The rows below come in pairs that one turn or mirror swaps. Which row does each named row swap with?
The rows were stretched afterwards, more along some directions than others.
lof: | -15 | -10 |   0 |  15 |   4 |   0 |   6 |   7 | -14 |  -1 |   3 |   6 |  -2 |   8 |   8 |   1 |
daleg: |  13 |  -4 |  -4 |  -4 |  -1 |   7 |   3 | -14 |  -4 |  -5 |  -4 |   1 | -11 |   4 |  13 |  12 |
doni: |  -1 | -10 |  -8 |   4 |  -6 |  -6 |   4 |  12 |   0 |   8 |  -7 |  -2 |   1 |  11 |  10 |  14 |
Malo: | -14 |  -3 |   3 |   6 | -10 | -17 |   8 |  10 |   2 |   0 |  -1 |   0 |  -8 |   4 |   3 |   2 |
Pofut: |   2 |   2 |   1 |   4 | -10 |  -6 |   0 |  -5 |  -1 |  -5 |  10 |  -9 |  -8 |  -4 |   3 |  -1 |
git: | -7 | -2 | -9 |  6 |  8 |  6 |  9 |  7 | -4 | -1 | -6 | 15 |  1 |  8 |  3 | -5 |
Tevab: | -11 | -14 |   1 |   8 |  -8 | -11 |   5 |  11 |   2 |  -6 |   1 |   6 |  -9 |   2 |  12 |   6 |
sobo: |   0 |  -9 |  10 |   3 |  -1 |  -3 |   3 |   5 | -10 |   9 |   9 |  -9 |  -5 |   2 |   9 |  12 |
sak: |  -1 | -12 |  -5 |   2 | -13 | -16 |  -4 |  11 |   6 |   2 |  -1 |  -9 |  -3 |  -9 |   5 |  10 |
mivi: |   9 | -10 | -11 |   8 |   6 | -13 |  -1 |   9 |  -9 |  -5 |   4 |  -2 | -14 |   2 |  21 |  27 |
litem: |   3 |  -2 |  12 |  -3 |  -7 |  -6 |   2 |  12 |   3 |  10 |   5 | -15 |  -6 |  -8 |   7 |  16 |
togal: |   5 |  -2 |   4 |   8 |  11 |   4 |   8 |  -5 | -14 |   4 |   2 |   7 |  -9 |  10 |  21 |   5 |
fum: |  -1 |  -8 |   4 |   2 |   9 |  -6 |   7 |  13 | -12 |   0 |  -3 |  -9 |  -8 |   1 |  18 |  30 |
futoz: | -12 |   3 |  -4 |   9 |  13 |  -1 |   0 |   5 |  -3 |  -7 |  10 |   0 |  -3 | -15 |  12 |  10 |
robak: |  -4 | -11 |   1 |   7 |  -2 |  -2 |  -3 |  -6 |  -3 | -14 |  -2 |   1 |  -8 |  -7 |  15 |   8 |
gepo: | -6 | -2 |  4 | -3 |  0 |  7 | 12 | 13 | -1 |  5 |  2 |  7 | -8 | 10 | 11 |  6 |
tolu: |  -4 |  -4 | -10 |   9 |   4 | -13 |   1 |   6 |  -3 | -12 |  -1 |  -5 |   1 |   0 |   8 |  10 |
Zul: |  -9 |   7 |   3 |  14 |  13 | -12 |   8 |  13 | -15 |   5 |  10 |   3 |  -4 |  -1 |  10 |  -1 |
vugas: |   3 |  -8 |  -5 |   5 |   0 | -11 |  -1 |  -5 |   4 | -12 | -10 |  -9 |  -3 | -14 |   5 |  11 |
nopez: |   3 |   3 |   5 |  -6 |  -4 |  -7 |  -1 |   9 |   8 |   5 |  -7 |  -7 |  -5 | -14 |   7 |  21 |
Fibe: | -13 |  -9 |   5 |   6 |   3 |  -3 |   9 |   5 |  -5 |  -4 |  -9 |   5 |  -3 |   5 |  10 |   5 |
Tera: | -11 |   0 |  14 |  12 |   6 |  -5 |   4 |   9 | -10 |   0 |  -6 |  -4 |  -3 |  -4 |  14 |  16 |
Momu: |   7 |   7 |  -3 |   8 |   4 |  -1 |   7 |  -5 | -10 |   2 |   7 |  -8 |  -7 |  10 |  12 |   8 |
Zit: | -3 | -9 | -7 |  1 | -3 |  2 |  4 |  4 |  1 | -9 |  6 |  6 | -8 |  8 | 19 | 18 |
ziti: | -2 | -6 |  4 |  3 | -6 |  2 | -2 | 17 |  0 |  3 |  7 |  2 | -7 |  2 | 10 | 15 |
sim: |   4 |   5 |   8 |  -2 |  -4 |   1 |   1 |  -1 |   7 |   0 |   0 |   0 |   1 | -11 |  -1 |  -9 |
mabat: |   0 |  10 |  -1 |   9 |  21 |  -1 |   6 |   6 | -15 |  -1 |   3 |  -1 |  -1 |  -5 |   8 |   7 |
nivo: | -3 | -2 | -6 |  4 |  2 |  2 |  0 |  8 |  3 | -1 | 10 | -1 |  1 | -1 |  5 |  1 |
vobo: |  -7 |   0 |  -5 |   8 |  10 |  -3 |   3 |   1 | -11 | -10 |   2 |  10 |   1 |   0 |  13 |  -1 |
sobu: |  19 |  -5 |  -4 |   1 |  -6 |  -3 |   4 | -14 |  -5 |  -2 |  -3 |  -9 | -11 |  -2 |  10 |  13 |
bupu: |  -4 |  -1 | -15 |   2 |  -2 | -15 |   2 |   6 |  10 | -12 |   9 |  -1 | -14 |  -9 |   6 |  14 |
vad: | -5 |  5 | 17 |  4 | 12 |  0 |  7 |  5 | -9 |  3 |  6 | -5 | -5 | -7 | 12 |  7 |
tuv: |  -1 |   3 |  13 |   5 |   3 | -10 |  -6 |   5 |  -1 |  -3 |   5 |  -7 |  -6 | -23 |  14 |  10 |
tibin: |  -1 |  -7 |   0 |   1 |   5 | -10 |  -2 |  15 |  -2 |  -3 |   7 |  -8 |  -6 |  -8 |  23 |  36 |
Dul: |   0 |  -8 |  14 |   8 |   4 | -10 |   0 |  11 |  -9 |   0 |  11 | -11 |  -7 |  -9 |  16 |  21 |
kene: |   7 |  -1 |   2 |  -4 | -16 |  -8 |   3 |   8 |  12 |  11 |  -8 |  -3 |  -4 |  -9 |   1 |   6 |
zop: |   0 | -14 |   3 |  -7 |  -8 |  -1 |  -5 |  15 |   2 |   0 |   4 |  -1 |   3 |  -4 |   5 |  16 |
megi: |   0 | -12 |  -3 |   0 | -12 |  -8 |   6 |   1 |   2 |  -5 |  -6 |  -4 | -10 |   8 |   8 |  10 |

vad swaps with Fibe
mivi swaps with ziti
Momu swaps with doni
bupu swaps with zop

